Each row is where one point has got to under a steady rotation. How many steps took it there?
The counts run from 0 to 1024.
[ 1.82  1.53 -3.12 -0.59 -0.35 -1.76 -0.40  1.18 -0.48 -2.34  0.01 -2.19
 -2.13 -0.36 -1.54  0.94  0.87 -1.57 -0.89 -0.51  1.59 -0.93 -3.38 -2.64
  1.26 -4.02  3.41  1.00 -3.97  1.96  1.70 -2.34 -1.42  1.42] => 205
[-3.26 -1.83 -0.78 -1.24  2.68 -2.07 -0.62  2.84  2.08 -0.47 -3.88 -2.12
  0.14 -3.22  0.60 -3.91  0.26 -1.63 -1.31 -0.10  2.66 -2.66  2.44 -2.15
 -1.73 -0.46  2.76 -2.00 -1.74  0.53  0.37  0.58  0.36  2.10] => 447
[-0.39 -1.36 -0.31 -0.52  2.50 -3.90  2.38  1.67  1.36  2.81 -1.14 -2.09
  1.40  1.77  0.86  3.28  0.12  1.48  1.10 -3.76 -3.67 -0.85  1.38 -1.81
 -1.22 -0.55  1.12  0.77 -2.97  3.41  2.00  0.86  3.36 -0.22] => 220
[ 0.39 -0.22  0.45  0.51 -0.25 -6.44 -1.89  2.19 -2.51 -2.20 -1.85 -5.04
 -0.35 -0.64 -0.19 -0.14 -0.57 -0.27  0.04 -2.47 -1.12 -1.58 -0.90 -3.50
  0.31 -1.07  2.59 -0.49 -0.16  3.52  2.50 -2.02 -0.86  1.21] => 593
[-1.38 -3.27  0.00  3.23  2.24 -1.07  1.89  2.61  1.40 -4.22  0.90 -0.07
 -0.19 -0.18 -1.06  0.90  3.41 -0.92  1.07 -2.34  1.11 -2.44  1.68  0.93
  1.28 -0.40  4.27  0.09 -2.59  2.25  3.40 -0.13 -1.27 -0.64] => 21
[ 2.34  0.37 -2.47  3.46  0.21 -2.96 -1.18  1.97  2.02 -1.23  4.52  2.25
 -1.58  0.37  0.06 -0.77 -4.95 -1.42 -1.07  0.52  1.34 -2.70 -0.34 -1.09
 -0.70 -1.38  2.46  1.49 -0.68 -1.25 -0.18  0.08 -3.29 -1.91] => 89
[-0.41  0.26 -0.43  2.99  0.81 -4.43 -0.08  1.86 -1.55 -1.70 -4.36 -2.54
  0.52 -1.73  0.41  2.95  2.70  0.53  0.45 -2.71 -0.64 -0.62 -0.22 -0.55
 -2.63 -2.61  2.30 -3.04  0.12  1.23  2.76 -0.97 -1.92  2.93] => 34
[ 1.44 -0.58 -1.92 -0.05 -0.17 -0.20  1.86 -0.52  1.29 -0.27 -2.02 -2.33
 -0.49 -0.72  0.18  4.31 -1.51  0.90  0.81 -1.63 -0.13 -1.46  0.09 -1.73
  2.59  0.49  5.22 -0.49 -4.42  4.39  0.91  2.20 -2.12  2.83] => 105
[-1.76 -0.69 -0.47  0.77  2.22 -0.55  0.08 -0.11  4.28 -1.38  2.96  1.73
  0.72 -2.04 -1.81 -3.12 -1.70 -2.51 -0.39  2.59  4.13 -2.81 -2.38 -1.67
 -0.24 -3.75  0.50  0.31 -1.62 -1.08  2.30  0.37  1.17 -1.68] => 312
[ 2.45  0.80 -0.54  4.73  3.87 -1.53  0.65  0.43  1.72 -0.85  0.31 -2.41
 -0.32 -0.33 -1.48  2.43  1.97 -3.07  0.92  0.74 -0.17  1.29 -3.32 -1.73
  1.66 -3.78  1.96  0.39  3.91  0.26  3.04 -0.17 -0.51 -0.38] => 726
[ 2.12 -0.01 -0.73  1.95 -0.37  0.09  3.38  0.80  2.32 -1.08  0.47 -3.34
 -1.22  1.19  0.01  2.25 -4.70  0.54  2.00 -2.27 -3.29 -3.08 -0.48 -0.94
  2.47  0.23  2.77  1.87 -2.36  0.43  1.61 -0.04 -0.73 -3.90] => 392
[-2.09 -1.02  2.87  2.16  3.54 -0.93  0.76 -2.14  4.18  2.68  0.90  3.75
 -0.84 -3.51  1.29 -2.81  0.54 -1.94 -0.49  1.93 -2.17 -1.57 -0.22 -3.42
 -0.14 -2.96 -1.37 -1.65 -0.41 -1.14  1.05  0.82  1.01 -0.68] => 12
[ 2.17  0.08 -2.73  1.24 -0.88  0.55  0.25  1.70  1.81 -0.82 -2.00 -1.75
 -1.73 -1.10 -0.03 -0.34 -0.51  1.39 -0.50  2.18 -4.33 -4.47 -2.39 -2.34
  3.84 -0.28  0.73  0.92 -4.40  0.50  1.30 -0.89  0.71 -2.91] => 55
[-0.69 -1.62  0.91  1.00  1.62 -2.94  1.35 -1.66  0.71 -1.89  0.89 -2.02
  2.74  0.21 -0.87  0.10 -5.59 -0.58  1.39  0.70  2.99 -2.46  0.67 -1.54
  3.62  0.82  4.55  1.42 -0.98 -1.07  1.81 -1.05 -0.80  2.89] => 954
[-1.57 -2.16  1.46  2.20  0.77 -2.94  1.25  0.15 -0.21  1.39 -1.29 -0.39
 -1.22 -2.51 -1.04 -4.81 -0.80 -2.99  0.95  1.32  3.15 -0.94  1.69 -4.91
  2.22 -0.71  0.61  1.08 -1.46  1.97  0.38 -2.68  0.04  1.76] => 230
[ 1.67 -0.22 -0.70  3.16  1.84 -3.52 -1.29  1.22  1.58  3.65  0.49  2.75
 -0.46  0.87  0.24  0.03 -2.55 -2.64  0.11  0.74  2.29  2.59  1.00 -3.70
  0.30 -2.02 -1.54 -1.57  0.23  2.50  3.78  0.99 -1.98  2.54] => 776
[-1.39 -0.86 -2.38  1.71 -0.45 -5.57 -2.14 -0.56  0.22 -1.71  2.12 -1.14
  1.66  0.82 -0.24 -0.33 -3.56 -1.37  1.77 -1.01  2.97 -3.36  0.43 -2.40
  0.98  1.47 -0.39  2.64 -1.79  2.09  3.08 -1.30 -1.77  1.70] => 630
[ 0.47 -1.97 -2.24  1.54 -1.51 -3.37 -0.86 -0.35 -0.32 -0.34  1.65  0.80
 -0.61 -0.85 -1.14 -4.55 -2.79  0.68 -1.78  0.94  0.11 -4.34  0.35 -2.96
  2.09 -1.04 -1.46  0.22 -3.97 -1.71 -0.64 -1.30 -0.46  2.39] => 1004
[-1.32 -1.15 -1.34  3.57  2.89 -2.38 -4.01  4.29  1.22 -0.87  2.19  3.74
  0.61  0.60  1.92 -0.73 -0.27 -1.40  0.38 -0.13 -0.05 -0.95  0.22 -2.61
 -1.69 -0.72  1.13 -2.93 -2.34  0.73  2.02  1.76 -2.20  2.32] => 560
[ 1.28 -0.69  0.70  2.38 -0.45 -1.57  0.02  2.14  1.21 -1.31 -2.75 -2.94
 -3.05 -2.47  2.68 -1.45  0.93 -2.21  1.22 -2.24 -1.29 -1.91 -1.27 -1.36
  3.39 -0.06  4.51  2.11 -0.36  2.81  1.11 -0.56 -3.67 -0.02] => 492
[ 2.23  0.44 -0.89  2.07  3.54 -0.08  0.88  1.68  1.39 -0.98  0.89 -2.05
 -1.32 -0.36  0.00  1.99 -2.09 -2.95  0.10 -0.63  1.79  1.12 -1.01 -3.05
  4.12 -2.43  4.49 -1.45 -0.06  2.76  2.27  1.40 -1.84  3.64] => 103
[ 3.11 -1.12 -3.45  0.46  1.10 -1.04  0.32  0.05  2.62  0.16 -2.91 -1.78
 -2.32 -0.90 -0.59 -3.57  1.18 -3.19 -2.60  2.41  2.41 -1.66  0.10 -2.34
  1.93  0.07  4.11  2.07 -1.10 -2.23 -0.83 -1.05 -2.47  1.08] => 752
[-0.60 -0.52 -1.54  1.88  0.41 -5.46 -0.97 -1.73  1.67 -0.98  2.91 -0.86
  0.72  1.81  1.17  1.05 -4.67 -0.60  1.45 -1.51  0.99 -3.60  0.59 -1.84
  2.99  0.96 -1.82  2.76 -1.11  2.38  2.21 -0.14 -1.62  1.40] => 629
[-3.82 -0.47  2.19 -0.67  0.36 -1.96 -1.25 -0.86  2.66 -0.77 -1.27  2.58
  1.30 -1.56  2.58 -1.11 -1.74  1.16 -0.25  3.36 -1.13 -4.39  2.63 -2.41
  3.10  1.63  0.86 -0.50 -2.70  1.46  2.87 -2.22 -0.62 -0.83] => 819
[ 1.30 -0.88 -3.66  1.30 -0.19 -1.20  0.04 -1.14  4.61 -0.76 -1.83  2.43
 -2.35 -2.71  0.18 -0.27  0.81  0.12 -3.80  2.00 -0.94 -3.95  2.92 -0.11
 -2.09 -0.11 -1.31 -1.55 -1.95  0.91  0.45  1.44 -2.82 -3.54] => 125
[-0.28  0.52  0.40 -2.20  2.25 -2.05  2.53 -1.03  2.43  0.59  0.23  0.03
  0.19 -1.01  1.56  3.62 -2.09 -0.20  0.37 -2.42 -1.08 -1.02  0.68  0.05
 -1.99 -2.82 -1.07 -1.53  0.32 -3.55  5.88 -3.45  0.67 -1.81] => 285
[ 0.88 -2.27 -2.18  2.78 -1.08 -0.43  1.40  1.29 -3.20 -2.79  2.33 -1.41
 -0.76 -2.06 -4.25 -1.59 -1.18 -1.22  0.38 -1.00  1.42 -3.17  0.05 -1.07
  0.15 -0.32  2.14  0.51 -4.31 -1.02  2.14 -2.76 -2.59  1.49] => 243
[-2.45  0.30  3.15  1.69  4.60 -1.26  1.82 -2.61  1.01 -1.55  0.12 -0.31
  0.80 -2.21 -1.81  0.48 -1.37 -2.42  0.01  0.10  0.01 -1.39  1.13 -1.30
 -1.28 -5.32  1.44 -2.26 -0.14 -4.57  1.64 -1.32 -0.16  1.34] => 248
[-3.55  0.12 -2.11  2.79  2.23 -4.54 -1.32  0.25  1.68 -3.35  0.05  1.44
  1.15 -0.40  0.65  2.34 -1.04 -0.28 -0.41 -0.09  3.75 -2.97  3.69 -0.69
 -1.88 -0.80  0.93 -2.17 -0.49  1.19  0.26  0.40 -1.88  3.25] => 884
[ 1.44 -1.22 -0.97  2.76 -1.83 -5.32 -2.66  1.43 -0.71 -0.28 -1.62 -0.52
 -0.32  2.00 -0.05 -0.80  2.49 -0.52  2.11 -2.02 -0.19  0.04  0.06 -1.78
  0.03  0.82  0.45  1.86 -3.22  3.58  4.62 -1.80 -3.54  0.02] => 930
[-1.34 -1.37 -0.16  1.56  2.44 -1.36 -2.08  0.55  0.48 -2.52 -2.15 -3.27
  1.04 -0.51  0.37  2.12  0.02 -0.40  1.91 -1.92 -2.51 -2.11  0.76 -2.50
  0.55  3.46  3.06 -1.14 -3.15  3.65  3.02  1.55 -1.75  1.12] => 257
[-2.13 -0.33  1.78 -1.85  1.87 -5.90 -0.20  0.75  2.07  2.83  0.04  3.83
  2.62  1.34  2.67  0.96 -1.80 -0.14  0.35  0.37 -0.02  0.46  1.00 -3.17
 -1.41 -2.26  1.14  0.77 -0.98 -0.25  4.00 -2.63  1.25  0.40] => 521
[-3.17 -3.26  0.28  1.62  0.36 -5.01 -0.32  2.89  0.90 -2.02  1.86  0.32
  1.10 -0.37 -0.72 -3.45 -0.43 -0.77  0.40 -2.16  3.86 -3.11  2.11 -0.03
 -1.28 -1.39  2.19  0.37 -2.88  2.29  1.60 -0.16 -0.49 -0.42] => 783
[ 1.73 -1.22 -2.09  1.12  0.50 -0.22 -0.53  2.65  2.96 -2.75  0.56 -2.07
  0.53 -0.51 -2.79 -0.46 -0.99 -0.52 -0.43 -0.12  2.71 -0.33 -3.57  1.16
 -1.16 -4.36  2.39  0.10 -1.67  0.00  5.23  1.94 -1.14 -2.50] => 612
[-2.09 -1.48  2.07  2.77  1.77 -2.65 -0.46 -0.18  1.96 -1.15 -3.54 -1.13
 -0.61 -0.47 -0.74 -3.75  3.61 -3.22  1.94  0.01  1.51 -1.05  0.82 -2.58
 -0.77  0.03  1.21  0.54 -1.08 -1.46  2.31 -5.07  0.05 -2.02] => 383
[ 0.72 -0.55  0.66  2.36 -0.15 -0.07  2.40 -4.99  0.63  0.08 -3.56 -2.56
 -0.75 -1.90 -5.06 -0.21  1.83 -0.43  1.20  0.93  0.26  0.02 -0.48 -2.64
 -0.45 -1.87  1.33  0.68 -4.08  2.30  1.84 -1.04 -0.65 -0.45] => 467
[ 2.89 -0.48 -2.82  3.19  1.74  1.44  1.90  0.92  3.11  0.60 -1.47 -2.52
 -0.04 -1.47  0.99  2.55 -5.45  0.11  0.80  0.28 -2.17 -2.36  0.78  0.48
  1.27  1.43  2.63  0.39 -0.82 -1.37  0.61  3.35 -2.29 -0.31] => 951
[-0.21 -0.31 -1.22  0.47  0.23 -4.93  0.83  0.68  0.53  1.67 -1.04 -0.02
 -1.95 -0.50  3.58  0.92  2.72  1.10 -2.28 -1.29 -5.89 -3.40  0.04 -2.96
  2.20 -2.28 -0.36  1.37 -1.90  2.36 -0.61 -0.80  1.07  0.87] => 119
[ 4.55 -2.02 -0.54  0.90  1.53 -3.64  1.41 -1.23  0.04  4.15 -1.17 -2.30
 -0.28 -1.45  0.87  1.43 -2.13  0.19 -2.13 -0.61 -5.42 -0.80  1.65 -1.72
 -0.97  0.27 -1.46 -0.70  2.38 -1.46  3.02  0.96 -0.61  0.26] => 589
[ 0.73  2.11 -1.25  2.63 -0.47 -1.79  1.59 -1.95  2.53 -1.18 -2.31 -1.77
 -0.74 -1.72  0.79  5.73 -2.37  1.67  1.99 -0.30 -1.78 -2.87 -1.56 -1.82
  3.17  0.20 -0.21 -0.98 -0.46  4.39  2.74 -0.13 -0.61 -0.61] => 729
[-1.62  1.11 -0.89  1.22  1.35 -0.81  3.30  0.18  4.52  0.53 -0.91  0.86
 -1.01 -0.39  1.81  5.22  0.52  0.59  1.96 -3.71 -0.71 -1.10  1.12  1.24
 -1.91 -2.68  1.22 -0.85 -3.53  2.15  2.41  1.55 -1.19  0.19] => 322
[ 0.53  0.59  1.28  0.22  1.82 -3.15 -1.08 -0.67  1.82  0.84 -2.69 -1.06
  0.07 -2.37  1.52  2.23 -0.46  1.39 -0.83 -1.25 -4.68 -0.61 -2.76 -1.73
 -3.30 -3.15  1.76 -3.15  0.68  1.87  2.37  3.89 -0.88 -0.07] => 811
[ 2.85  0.03  1.41 -1.21  2.10 -0.67  2.02 -4.36  1.36 -0.10  2.82 -0.02
 -0.30 -2.32 -1.63  0.99 -3.33 -2.02 -0.84  1.22 -0.35 -0.87 -0.95 -2.32
  1.55 -1.80  1.29  0.39  0.91 -4.23  4.19 -3.19 -1.78 -0.28] => 502
